Read these off the grid that follows. Indices start at 0.
1) What is the bottom-left entry?
2) What is the entry at row 0, column 1?
3) What is the entry in the top-left corner?
4) What is the entry directly above the largest entry?
5) What is the entry just left of the largest entry?
6) What is the top-right entry?
7) What is the entry at row 1, column 2?
8) What is the entry in row 0 and column 2?
[[-89  35  68  20 -37 -12  13  96 -34   6  47 -51]
 [ 24  20 -59 -48 -59  13 -39  -6  27  -2  45 -22]
 [ 12  -5 -19 -26 -27   0 -15 -13   3  -1  12  15]
 [ -8   3   8   3  -1   1   0   3   0  -5  -4   1]
 [ -4   2  18  14 -23  34 -17  32  46  18  24  11]
 [  9  -4 -11 -12 -14  -1  -6  -6   2   4   8   2]
 [-12  -4   3 -14 -10 -10   1   4 -20  -5   4  10]
 [-66  17  38 -13 -12 -35  15  71 -73  12  48  -9]
 [-29  -7  91  63 -76  63 -17  68  97  51  42  10]
 [-75  15 100  56 -77  32   0  98  45  29  46 -39]
 [ -3  -2  -3  -3 -31  39 -24  49  49  16  36   7]
 [ -1  -5  -3 -11  -9  -6  -2  -4  -9  -3   1   8]
 [  2  14 -48 -33 -57  12 -23  43  23   7  54 -56]]
1) 2
2) 35
3) -89
4) 91
5) 15
6) -51
7) -59
8) 68

Questions about the matrix below. Rows and columns are numbered from 0.
1) Give the entry at row 1, column 2.
2) Give the entry in row 0 and column 0.
3) Give the entry directly below the largest entry.
4) Give the entry directly below the smallest entry.
5) Give the entry just right of the smallest entry.
6) Give the largest entry.
7) Give the bottom entry of the column that holds the largest entry.
8) Give the entry in row 2 and column 0.
[[ 78 -27 -83   6  85  14 -81 -35  73  52 -62 -67  43]
 [-26 -75  68  38 -89   9  83 -56 -53  85   5 -87  42]
 [ 63  -4 -60  52  20 -66  33  39 -64  11  56 -55 -13]
 [  8  37  54  51  31   1 -32 -51 -53 -37  -9  25  48]
 [ 48 -72 -57  66  65 -57 -72  48  79 -37 -83  26  87]
 [-14 -79 -53  34  82  35 -52 -80 -15  65  72  -4 -75]
 [-67  76  42 -91  -9  95 -23 -86  52  69 -76 -41  91]
 [-20   3  25  41  44  37  18  -6 -27 -42 -44 -35 -16]
 [ 34  39 -20 -46   3  48  15 -41 -30  31  41 -15 -48]
 [-37 -39 -17  15  39  39  16 -16 -38 -39 -17  15  38]
 [-60 -65 -53 -26   7  40  61  65  51  23 -12 -41 -62]
 [ 43  31   3 -27 -43 -38 -16  13  37  43  28  -1 -30]
 [ 43  79  27 -57 -76  -8  68  68 -10 -76 -55  27  79]
 [ 48  74 -48 -73  47  74 -48 -71  49  72 -50 -72  51]
 [-13 -44 -64 -67 -52 -24  13  46  63  66  52  22 -13]
 [-54 -16  49  29 -42 -38  33  46 -22 -52   9  54   4]]
1) 68
2) 78
3) 37
4) 41
5) -9
6) 95
7) -38
8) 63

Questions about the table below. Rows and columns are numbered from 0.
1) Give the bottom-left entry.
2) Give the entry in row 0 and column 2.
3) Give the entry in row 2 and column 0.
4) Give the entry at row 0, column 1.
5) Give the entry in the bottom-right corner.
6) Give the entry in row 0 and column 0.
7) Give the entry in the top-right corner.
8) Give the entry directly above the smallest entry.
[[-18 -15  -6  45]
 [-47 -91 -36  68]
 [ 18  28  -8 -26]
 [ -9   2  31 -10]
 [-44 -95 -55  36]
 [ 13  31  12  13]]
1) 13
2) -6
3) 18
4) -15
5) 13
6) -18
7) 45
8) 2

Read these off the array that follows.
1) Report the first entry of the smallest entry's row.
2) Report the largest entry in the first row.
3) Report the entry in the top-left corner.
4) Report the entry directly below 59.
5) Report the last entry of the largest entry's row.
6) Report the entry directly above 35.
7) Report the second entry, reading row by row.
8) Report the entry in the bottom-left corner.
[[-14  17 -21   4  28  -6 -35 -12 -29 -16   4  45]
 [ 33 -13  19 -52 -62  59  37 -85 -43  58  32 -19]
 [ 49  36  40 -62  -3  27  33 -31  -9  27  78 -47]
 [ 15  37  35 -25  10  49   8 -55 -52  14  16 -44]
 [ 42  44  16 -61  18   4   6 -19  -9  10  93   0]]
1) 33
2) 45
3) -14
4) 27
5) 0
6) 40
7) 17
8) 42

Read these off the table that follows. Indices start at 0.
1) The top entry of the column that holds the largest entry?
2) The top-right entry?
3) The entry in row 0 and column 1?
4) The entry directly below -511?
5) The entry just left of -268?
6) The bottom-right entry?
7) The entry in row 0 and column 0?
8) The entry just left of -511?
[[  96 -425   97 -469 -216 -325  -51 -535 -135  -46]
 [-278    6 -513   74 -522 -122  -45 -278  101  274]
 [-223 -563  405 -988 -641 -902  304  144  500  250]
 [-611 -331 -298 -477 -511 -523 -292  108  -55 -293]
 [-758   16 -733  148 -268 -185 -647  165 -402 -522]
 [ 109 -469  147 -603 -281 -370   63 -521  -38   23]]
1) -135
2) -46
3) -425
4) -268
5) 148
6) 23
7) 96
8) -477

[[-30  32  -1 -45 -73   3 -39]
 [-27 -28 -34 -34  29 -48   7]
 [ 56 -36 -91  -5 -14  70 -36]
 [-42 -50 -72 -45  41 -31  59]
 [ -7 -37 -39  19   3  41 -15]]
Counting starts at 0.
Report the entry in the top-right corner.
Answer: -39
The entry directly below 59: -15
The entry directly below the centre entry -> -45
The entry at row 0, column 2 is -1
Report the entry at the centre.
Answer: -5
The entry just left of the smallest entry: -36
The top-left entry is -30
The bottom entry of the column that holds the smallest entry is -39
The entry at row 2, column 0 is 56
The largest entry is 70
Report the entry just right of -27.
Answer: -28
Report the entry directly above the largest entry.
Answer: -48
Report the entry at row 0, column 1.
Answer: 32
The bottom-left entry: -7
Report the entry in row 1 and column 2.
Answer: -34
Report the entry directly above -48.
Answer: 3
Report the entry directly below -73.
Answer: 29
